128 stands for zero in the data rows.
The rows fall into hidden groups. Groups can overlap: rows of different groups may look alike. Groups are numbered from 0 in the order they first appear among the rows asked about.
Here is the table:
[135 145 150 153 155 147 152 154]
[132 129 125 132 133 141 139 127]
[136 150 176 171 176 172 177 199]
[127 120 120 120 122 125 118 118]
[119 113 103  92  88  79  81  90]
[128 127 128 128 138 140 137 132]
[124 125 119 120 130 130 132 126]
[114 111  99  89  91  86  86  85]
[130 138 141 151 157 158 158 158]
[148 166 180 176 172 158 172 184]
[134 145 147 146 145 141 144 154]
[137 149 153 156 146 142 139 148]
[129 134 144 147 149 143 145 145]
[122 112 105 105 104 105 110 107]
[128 132 128 138 135 130 135 129]
[114 106  95  80  78  80  78  76]
[124 121 118 123 129 130 127 121]
[132 135 141 140 153 155 152 154]
[122 112 105 103 103 108 113 110]
[129 136 143 146 152 150 147 143]
More rows, each followed by its group:
[126 114 109 103  99 108 101 105] : 0
[136 136 144 147 141 136 132 132] : 1
[136 144 149 152 147 147 144 151] : 2
[122 122 122 122 129 131 133 131] : 0
[135 139 142 158 164 167 166 167] : 1
[124 120 120 116 106 113 106 106] : 3
[148 160 174 172 156 148 148 159] : 2
[129 122 118 116 105 109 106 108] : 3
[128 127 127 131 136 138 132 125] : 0
[130 124 123 118 106 111 103 106] : 3
[122 118 110 118 112 112 110 101] : 3
[135 132 129 136 129 132 135 125] : 2
[135 148 167 165 176 173 175 197] : 2
[124 117 118 118 117 120 116 111] : 0
[120 124 124 120 125 128 129 132] : 0
[122 109 102 100  98  99 100  93] : 3
[118 117 104  95  96  94  94  95] : 0
[126 116 114 104 103 105  99 103] : 0
[131 127 124 129 131 143 144 141] : 2
[121 114 112 106 109 112 108 106] : 3
[134 138 149 147 146 140 138 140] : 1
[123 120 108 105 100  93 104  97] : 2
[122 110 102 102 102 103 105 107] : 3
[132 140 143 145 143 144 152 153] : 2
[121 122 121 121 133 136 138 131] : 0
[116 107  98  96  94  92  94  85] : 3
[136 140 143 157 157 160 162 152] : 1
